Read these off the grid that follows. Rows and columns are numbered from 1.
1) Find the entry at row 3, column 1.
2) Find the entry directly above the largest entry.
3) Find the entry just left of the largest entry.
4) Find the entry at row 3, column 3.
5) Find the bottom-right entry.
6) Find the entry at row 1, column 1.
7) Find the entry just right of 6537.
8) Find the entry just right of 6484.
7108,5077,4397,4405,7454,6537,6616,5594,3825
5090,5575,7697,7337,4438,3811,4902,5370,7233
7471,5327,5066,2580,6706,5988,7564,8234,3159
7218,5763,4362,5506,6519,6484,6257,5551,4776
4337,4632,5199,1267,6141,4807,6178,7829,3200
5441,5660,4942,6964,5444,5792,5098,3928,6219
5314,4844,7674,6971,3616,4811,4145,5276,5324
4835,5806,6453,7293,4027,4329,4816,4766,7551
1) 7471
2) 5370
3) 7564
4) 5066
5) 7551
6) 7108
7) 6616
8) 6257

Questions about the table below.
1) Give the entry directly above 4.
2) Give the top-left entry.
3) Give the entry directly above the smallest entry.
4) Give the 1st entry on the diagonal from the top-right corner.
5) Give the third entry, reading row by row.
6) Give the first entry in the row that holds the smallest entry.
7) Give the first entry of the largest entry's row.
8) Give the bottom entry of the column that holds the smallest entry.
-15  -13   -6   -4  -11  -22   12
 -9   18   11  -13   15    0   22
 10   20   24   19   -3   28  -14
  2   -3    5   -7  -10   24   11
  5   -8  -12  -28   -5  -27    9
 -9  -19    1    5  -21   13    0
-15   50   31  -32   33  -16   21
  8   19   10   10    6  -18   -7
  7    3   10   -2    0    0    4
 -1   15   12   -2   23   -3   17
 11   -8  -31   -6    2   -7   28
 13   20   26   21    2   30  -10
 10   14    1   17   -8   -9    0
-14   -4  -34  -29    5  -30   17
1) -7
2) -15
3) 1
4) 12
5) -6
6) -14
7) -15
8) -34

Questions about the matrix below.
1) The entry just right of 49.4?
2) The entry just right of 13.4?
[[11.9, -146.1, 36.9, 117.8, -29.0, 16.8], [130.0, 28.0, -14.9, 32.9, -114.8, 1.9], [-18.0, -106.0, -116.0, 160.5, 16.5, 203.6], [67.0, 37.7, -46.7, 103.6, 13.4, 3.6], [68.4, -62.9, 49.4, 86.4, 53.0, 68.4]]
1) 86.4
2) 3.6

Questions about the matrix below. Rows and columns are numbered from 1.
1) Read off the entry at row 2, column 1.
2) Read off the entry just right of -0.22.
3) Read off the bottom-left entry.
4) Read off the entry directly above -1.09.
5) Read off the entry in row 1 and column 3.
6) Read off the minimum.
7) Read off the entry at row 1, column 1.
8) Read off the entry directly above the smallest entry.
[[ 2.02 -2.23  1.13 -2.21 -2.62  2.24]
 [ 0.32  0.91 -1.51  0.27 -2.53 -0.58]
 [ 3.07 -1.85  3.98 -2.61 -0.04  0.26]
 [ 0.26  0.29  1.32  0.01  3.28 -0.06]
 [-1.09  3.89 -3.08  2.02 -1.91 -3.32]
 [-0.05 -1.64 -0.99  0.17  1.24  3.40]
 [-0.12  2.25 -2.61  0.67 -2.27 -1.47]
 [-2.76 -0.74 -2.12  3.58  2.90  3.42]
 [ 0.14  0.20  1.21  0.05  3.45  0.22]
 [ 3.60 -1.83  1.12 -4.15 -2.24  1.65]
 [ 0.08  0.13  0.48  0.44  3.33  0.40]
 [ 0.47 -1.38 -0.77 -0.53  0.50  2.73]
 [-0.29  0.38 -1.83  0.98 -0.22  0.71]]
1) 0.32
2) 0.71
3) -0.29
4) 0.26
5) 1.13
6) -4.15
7) 2.02
8) 0.05

[[-95.96, 7.29, -215.22, -29.00, -205.73], [-185.82, -38.09, -201.09, -115.51, -110.36], [-198.47, 2.77, -119.01, -6.89, -185.04], [-108.32, -25.46, -149.30, -66.46, -111.10], [-31.73, -86.13, -144.38, -156.46, -33.82], [-129.83, -71.31, -51.52, -94.61, -81.20], [-154.38, -85.01, -5.54, -127.43, -4.25], [-91.30, 98.56, 164.69, -110.90, -16.37], [-147.43, -31.77, -54.36, -4.78, -171.90], [-108.10, -48.40, 23.25, -125.50, -31.94]]
Find the entry just right of -71.31.
-51.52
Find the entry just right of -215.22.
-29.00
The largest entry is 164.69
The entry just left of -127.43 -> -5.54
Find the entry just right of -86.13.
-144.38
Find the entry just right of the largest entry.
-110.90
The entry just right of -94.61 is -81.20
Find the entry just right of -144.38.
-156.46
The entry just left of -25.46: -108.32
The entry just right of -149.30 is -66.46
The entry just right of -201.09 is -115.51
Find the entry just right of -29.00.
-205.73
Find the entry just left of 23.25.
-48.40
Find the entry just left of -48.40.
-108.10
Find the entry just left of the largest entry.
98.56

array([[-12.868, -11.882,  17.672,  13.680],
       [  5.921,   7.728,   8.676, -12.328],
       [ -8.806,   8.765,  23.732,  16.354],
       [ -4.359,   0.590,  16.109,  -2.593],
       [  6.415,   9.735,  11.975,  11.588],
       [ 13.314,  21.779,  10.960, -17.394],
       [ 18.427, -14.620,  -4.579,   0.199]])
Indices start at 1.
What is the entry at row 3, column 1? -8.806
What is the entry in the bottom-right corner? 0.199
What is the entry at row 1, column 1? -12.868
The entry just left of 0.590 is -4.359
The entry in row 3 and column 2: 8.765
What is the entry directly above the smallest entry? 11.588
What is the largest entry? 23.732
The entry directly below 13.680: -12.328
What is the entry at row 1, column 2? -11.882
What is the top entry of the column that holds the largest entry? 17.672
The entry just right of the largest entry -> 16.354
The entry directly below -11.882 is 7.728
What is the entry in the bottom-left corner? 18.427
What is the entry just left of the smallest entry? 10.960
What is the entry in the top-right corner? 13.680
What is the entry just left of -2.593? 16.109
The entry just right of 18.427 -> -14.620
What is the entry directly above the largest entry? 8.676
What is the entry just right of 9.735? 11.975
What is the minimum? -17.394

Questions about the matrix below.
1) Find the entry directly below the smallest entry.
2) Find the 1st entry, reading row by row.
3) Find the last entry, reading row by row.
4) Find the 4th entry in reading order.
5) Find the top entry of the column that holds the largest entry.
6) Find the last entry of the smallest entry's row.
7) Find the last entry in the row that holds the largest entry.
[[ 0.12  0.04 -0.17  0.09 -0.02]
 [ 0.04  0.27  0.14 -0.05 -0.01]
 [ 0.07  0.03 -0.09  0.00  0.16]
 [ 0.13  0.07  0.03 -0.02  0.14]
 [ 0.05 -0.02  0.07  0.21  0.09]
 [-0.01  0.06  0.00  0.06 -0.02]
 [ 0.09  0.24  0.00 -0.15  0.08]
 [ 0.02 -0.04  0.15  0.04 -0.11]
 [ 0.07  0.05  0.13  0.12 -0.02]
 [ 0.01 -0.09  0.13  0.13  0.05]
 [ 0.01  0.12 -0.02 -0.15  0.03]
 [ 0.08 -0.20  0.02  0.01  0.05]
 [ 0.00  0.03 -0.04  0.03  0.16]
 [ 0.06  0.04  0.13  0.10  0.00]]
1) 0.03
2) 0.12
3) 0.00
4) 0.09
5) 0.04
6) 0.05
7) -0.01
